Each row has a name. Each question is about the rows just above it.

Columns, left to right: N X C H
K_531: [16  2  2 29]
K_648: [ -3  -9 -33  -5]
K_134: [ 10  15  45 -24]
K_813: [11  1  3 14]
How many times does K_531 hold [17]?
0
The entry that follows [15]:
[45]
Right after [10] comes
[15]
What comes right after [1] in the named rows?
[3]

Columns, left to right: B L A P T
K_943: [ 12   0 -16  32  24]
K_134: [  2 -15 -30  11  -4]
K_617: [13  1 13 12 -4]
K_488: [  2   5  23 -49   3]
[-30  13] is in which column, read top down?
A
The entry that follows [23]:
[-49]
What comes right after [1] in the named rows?
[13]
What comes right after [11] in the named rows?
[-4]

Columns, left to right: K E F Y V W D R
K_943: [-27  -5  10   7 -10 -10 -50  16]
K_212: [  8  10 -10   6  15   3   0  -3]
K_319: [  9  -7  39  -8  15  -3 -14  15]
K_648: [ -1   3   2   3  -5 -19  24 -13]
K_488: [ 17  -4  24  17 -15  -3  18  -1]
K_586: [27 -8  4 -8 10  2 15 11]
K_531: [-27   5  15  -6  -4 -14  18  14]
K_134: [  0  -1   0   9  12   3  37 -24]
K_877: [-19  -5 -12  -6  13   3 -37 -20]
Right after [27] comes
[-8]
Whose row is [  0  -1   0   9  12   3  37 -24]?
K_134
Which column holds [-1 17] top down?
K
Right after [37] comes
[-24]
What comes right after [-50] in the named rows?
[16]

Columns, left to right: Q M U S
K_586: [-43 -43 -42   1]
K_648: [52 28 57 15]
K_531: [ 2  3 51 51]
Times [51] occurs in K_531:
2
Which column holds this, read top down? [52  2]
Q
Count of [-43] in K_586:
2
Count of [2] in K_531:
1
Times [0] occurs in K_586:
0
The entry that follows [28]:
[57]
The entry that follows [2]:
[3]

Columns, left to right: dez rabi Mizas lon
K_648: [  4   4  -8 -25]
K_531: [ -8   0 -27 -21]
K_617: [  0   4  -8 -25]
[4 0] is in which column, read top down?
rabi
Which column holds [ 4 -8] top down?
dez
Which column holds this, read top down? [-21 -25]
lon
[-8  0] is in which column, read top down?
dez
Which column holds [ -8 -27] top down?
Mizas
Count of [-7] in K_648:
0

Columns, left to right: Repa Sasaf vak kibeb lalik lun Pamem mif nusa mel
K_877: [  7   5 -14   8  17   4  -1 -12 -23 -13]
K_134: [-19  20  26 -37 -38  13   3  18  19  15]
K_586: [-10  14  10 -29 -25 -10 -24  14   9  23]
K_813: [-13  23  25 -21 -37  -8 -14  26  11   7]
K_943: [-11  12   3  -7   2  14  27  -3   8 -11]
K_648: [ 14  -1  -6  23 -14 -27 -15   5   4   4]
K_617: [-22  46  39 -35 -57 -24 -19  43  48  40]
K_212: [-13  23  25 -21 -37  -8 -14  26  30  24]
K_531: [  7 -15 -14   8  17   4  -1 -12 -23 -13]
Which column holds this, read top down? [12 -1 46]
Sasaf
Which column holds [-12  18  14] top down?
mif
Count of [-14] in K_877:
1

Columns, left to right: vor zakug bugu luvob Gulil Tulo Molig
K_617: [-1  2  3 -1  1  0  0]
K_648: [ 13 -14  31   9  13   0   0]
K_488: [-1  2  3 -1  1  0 -7]
K_319: [18  0 45 -1 19  0  0]
K_813: [ 2  0 -4 -1 -2  0  1]
K_586: [-1  5 -4 -7  1 -7 -2]
K_943: [ 2 -6  3  5  1 -6  4]
K_391: [-1  2 -4  7  1 -4 -1]
Which column holds [-1 -7  5  7] top down?
luvob
Times [-2] occurs in K_586:
1
Which column holds [ 3 31  3 45 -4 -4] top down?
bugu

Columns, left to right: Bivum tevu Gikof Ropur zom pibon saf mogeg bedog kuro
K_212: [20 18 15 28 49 18 23 13 25 26]
K_586: [16  8 13 12 42 27 14 31 13 13]
K_877: [14 18 14 14 14 34 24 53 21 23]
K_813: [22 45 19 14 18 22 14 17 20 33]
K_531: [28 29 24 18  6 19 12 27 11 26]
K_134: [ 8 14 14  9 42 20 37 12 28 12]
K_391: [22 45 19 14 18 22 15 17 20 33]
K_488: [13 21 13 18 26 14 13 12 16 16]
Which column holds [18 27 34 22 19] top down?
pibon
The entry that follows [6]:
[19]
How many times does K_877 hold [14]?
4

Columns, left to right: zepi nilot vil gefu
K_813: [ 21  20 -10 -18]
K_134: [ 20   8 -19   8]
K_319: [-18  -6  -6  -5]
K_488: [-27   8 -13  34]
K_648: [ 20   8 -19  -3]
K_617: [-22   7   2 -22]
How many times does K_617 hold [-22]?
2
Count of [2] in K_617:
1
Which row holds [ 21  20 -10 -18]?
K_813
Whose row is [-27   8 -13  34]?
K_488
How many times does K_134 hold [-19]?
1

Columns, left to right: fisi diza Rif nuki Kof
K_212: [ 8 13 39 -5 -1]
K_488: [-16  29 -16 -16   2]
K_134: [ 14 -30 -35   7 -19]
K_531: [  7   3  38 -14 -10]
K_648: [  7   3  -1   0 -15]
Count of [-16] in K_488:
3
Right after [39] comes
[-5]

Columns, left to right: pozu vizug Roso punab
K_877: [  3  -4   5 -10]
K_212: [-27 -30 -26 -20]
K_813: [1 2 1 0]
K_617: [  6 -15   9  22]
K_319: [-47  20 -46   0]
K_134: [-3  0 -2 17]
Which column holds this, read top down? [ -4 -30   2 -15]
vizug
Which column holds this, read top down? [  2 -15  20   0]
vizug

Columns, left to right: dugit gedi tuk fim
K_943: [ 45  45 -33 -33]
K_648: [ 22   3 -42 -34]
K_488: [  9 -14   4  21]
Which column holds this, read top down? [-42   4]
tuk
Times [-33] occurs in K_943:
2
Right after [4] comes
[21]

Columns, left to right: kazad Zomik rateb nufar nidim zilez sesan
K_617: [-14   6  30 -34 -42 -43  -6]
K_648: [-14   6  30  -9 -42 -43  -6]
K_319: [-11  -5   6  -2 -33 -33 -13]
K_531: [ 20   5 -35   5  28 -35   5]
K_488: [-29 -22  16  13 -34 -33  -5]
K_943: [ 23   7 -26 -17  19  41   4]
K_877: [  3  -3  14  -2 -28 -32  18]
K_391: [ 23   7 -26 -17  19  41  27]
K_134: [ 33 -12 -46  13  32  42  20]
Which column holds this, read top down? [-33 -35 -33  41 -32  41  42]
zilez
Count of [5] in K_531:
3

Columns, left to right: kere vom zik sukuz beru neseg
K_391: [ 11 -20 -17  23  36  36]
K_212: [ 12 -21 -27   1  -4 -12]
K_531: [-20   4  45   0 -43 -39]
K_813: [ 12  -1 -12 -10 -12 -23]
[23  1  0] is in which column, read top down?
sukuz
Which column holds [ 12 -20  12] top down?
kere

Columns, left to right: nepa vila robu raz midub tos
K_531: [-35   2  27  13 -15  13]
K_134: [ 9  5 -8  9  5 -7]
K_488: [  5   6   3  -9  -1 -10]
K_813: [ 5  6  3 -9 23  4]
Times [5] occurs in K_134:
2
What comes right after [-15] in the named rows?
[13]
Whose row is [ 9  5 -8  9  5 -7]?
K_134
Which column holds this, read top down? [-8  3]
robu

Columns, left to right: nukop Gifid paz sesut roran mor mobu
K_648: [-14  -1  33  12 -18 -23  -9]
K_877: [-10   2  13 -10  -4  -2  -6]
K_212: [  4 -11  -2  -9  -5  -3   3]
K_391: [-3  0 -5  3 14 -8 16]
K_134: [  3   9  11  -4  -7 -11 -35]
K_586: [-6 -3 -3  3  2  1 11]
K_943: [ -6  -3  -3 -25   2   1  11]
K_319: [ 3 -3 -1 12  2 -5 -6]
K_531: [-2  6 -1 -2 -3  5 -2]
Which column holds this, read top down? [ 12 -10  -9]
sesut
Times [-9] occurs in K_648:
1

Columns, left to right: firi tagof gitiv tig tul leva Zizu Guri
K_531: [-11  -1  14 -11  23 -10  -3 -11]
K_943: [-15   1  15 -19   3   9  -1  -4]
K_488: [ 31   1  15 -19   1  -6   0  -8]
K_586: [ 13   5  17 -31   2  -6   0  -8]
K_134: [ 16   8  21   8  14  -3 -14  -1]
K_319: [-22  -5  -1   3  -7  16 -22  -5]
Times [-10] occurs in K_531:
1
Which column holds this, read top down? [15 15]
gitiv
What comes right after [-14] in the named rows?
[-1]
The entry that follows [2]:
[-6]

